[[137 137 131]
 [146 107 140]
 [119 119 134]
 [120 122 118]]
=>
[[146 107 140]
 [119 119 134]]

[[111 124 147]
 [137 133 114]
 [118 121 141]
 [113 105 142]]
=>
[[137 133 114]
 [118 121 141]]

[[140 147 126 132]
 [146 153 127 134]
 [139 154 115 113]
 [135 140 126 130]]
=>
[[146 153 127]
 [139 154 115]]

[[124 136 122 113]
 [125 133 122 108]
 [125 132 121 109]
 [127 104 124 108]]
=>
[[125 133 122]
 [125 132 121]]

[[125 124 141 121 110]
 [147 135 147 122 144]
 [143 133 154 124 135]
 [143 135 149 128 142]]
=>
[[147 135 147]
 [143 133 154]]

[[126 121 140]
 [135 125 136]
 [120 128 146]
 [100 133 113]]
=>
[[135 125 136]
 [120 128 146]]
---
[[127 115 110 134 153 126 156 151 114 118 139 125]
 [132 114 109 126 111 132 108 113 115 122 124 121]
 [123 116 111 128 132 123 131 131 115 118 129 123]
 [131 128 124 133 134 131 136 134 128 129 136 129]
 [129 133 136 125 116 129 116 117 134 132 122 129]]
=>
[[129 133 136 125 116 129 116 117 134 132 122 129]
 [127 115 110 134 153 126 156 151 114 118 139 125]
 [132 114 109 126 111 132 108 113 115 122 124 121]
 [123 116 111 128 132 123 131 131 115 118 129 123]
 [131 128 124 133 134 131 136 134 128 129 136 129]]

[[138 136 132 132]
 [132 153 134 146]
 [134 129 122 129]
 [130 124 139 130]
 [138 129 130 124]
 [133 122 116 115]
 [133 125 124 131]
 [137 125 111 117]
 [136 121 140 130]
 [133 124 128 124]
 [129 106 123 154]
 [136 131 124 141]]
=>
[[136 131 124 141]
 [138 136 132 132]
 [132 153 134 146]
 [134 129 122 129]
 [130 124 139 130]
 [138 129 130 124]
 [133 122 116 115]
 [133 125 124 131]
 [137 125 111 117]
 [136 121 140 130]
 [133 124 128 124]
 [129 106 123 154]]

[[120 129 129 121 120 121 129 123 121 131 120]
 [102 113 121 130 117 134 116 107 104 126 111]
 [131 122 121 125 141 125 121 128 133 116 139]
 [125 129 124 129 120 124 121 132 130 122 118]]
=>
[[125 129 124 129 120 124 121 132 130 122 118]
 [120 129 129 121 120 121 129 123 121 131 120]
 [102 113 121 130 117 134 116 107 104 126 111]
 [131 122 121 125 141 125 121 128 133 116 139]]

[[138 135 129 137 123 128 122 123 122 122 131 129 131]
 [136 132 129 137 133 130 122 121 129 127 135 135 136]
 [121 135 145 121 128 116 134 139 129 139 123 112 121]
 [136 129 118 136 146 113 132 131 134 157 122 129 141]
 [139 117 123 142 140 115 120 122 123 136 134 109 138]
 [142 132 137 144 117 140 124 124 125 120 138 120 142]
 [139 140 133 138 110 131 132 130 129 122 132 116 135]]
=>
[[139 140 133 138 110 131 132 130 129 122 132 116 135]
 [138 135 129 137 123 128 122 123 122 122 131 129 131]
 [136 132 129 137 133 130 122 121 129 127 135 135 136]
 [121 135 145 121 128 116 134 139 129 139 123 112 121]
 [136 129 118 136 146 113 132 131 134 157 122 129 141]
 [139 117 123 142 140 115 120 122 123 136 134 109 138]
 [142 132 137 144 117 140 124 124 125 120 138 120 142]]

[[123 120 136 107 133 140 139 154 125 116 136 144]
 [123 110 122 114 141 131 113 144 149 142 140 131]
 [135 146 126 123 117 129 125 119 154 142 116 131]]
=>
[[135 146 126 123 117 129 125 119 154 142 116 131]
 [123 120 136 107 133 140 139 154 125 116 136 144]
 [123 110 122 114 141 131 113 144 149 142 140 131]]

[[123 110 140 118 134 118 126 134 141 130]
 [116 146  99 128 113 129 121 108 103 113]
 [103 124 115 131 138 104 121 132 108 106]
 [130 138 131 124 117 128 139 129 117 130]]
=>
[[130 138 131 124 117 128 139 129 117 130]
 [123 110 140 118 134 118 126 134 141 130]
 [116 146  99 128 113 129 121 108 103 113]
 [103 124 115 131 138 104 121 132 108 106]]

[[128 127 126 129 119 130]
 [124 127 134 123 127 138]
 [136 117 125 123 133 120]
 [128 125 127 133 131 127]
 [126 126 125 127 127 131]
 [127 128 133 130 123 129]
 [124 113 116 143 121 150]
 [129 125 126 125 128 130]
 [131 125 124 136 126 127]
 [132 119 132 137 115 127]
 [131 131 125 124 119 132]]
=>
[[131 131 125 124 119 132]
 [128 127 126 129 119 130]
 [124 127 134 123 127 138]
 [136 117 125 123 133 120]
 [128 125 127 133 131 127]
 [126 126 125 127 127 131]
 [127 128 133 130 123 129]
 [124 113 116 143 121 150]
 [129 125 126 125 128 130]
 [131 125 124 136 126 127]
 [132 119 132 137 115 127]]
---
[[105 117 136]
 [103 118 139]
 [131 137 124]
 [137 119 124]
 [132 129 128]]
=>
[[105 117]
 [103 118]]

[[105 137 139]
 [110 137 136]]
=>
[[105 137]
 [110 137]]

[[143 149 115]
 [138 144 112]
 [143 150 111]]
=>
[[143 149]
 [138 144]]

[[119 123 131]
 [114 129 147]
 [143 151 119]]
=>
[[119 123]
 [114 129]]

[[134 134 126 126]
 [123 140 149 123]
 [136 144 104 121]]
=>
[[134 134]
 [123 140]]

[[129 128 120 123 125]
 [144 150 151 121 129]
 [122 128 133 127 133]
 [133 132 132 130 123]
 [129 129 134 138 126]]
=>
[[129 128]
 [144 150]]

[[144 118 131 129]
 [125 123 124 119]
 [128 129 127 104]]
=>
[[144 118]
 [125 123]]

[[151 119 150 138 127]
 [148 137 150 133 128]
 [141 136 137 129 134]]
=>
[[151 119]
 [148 137]]
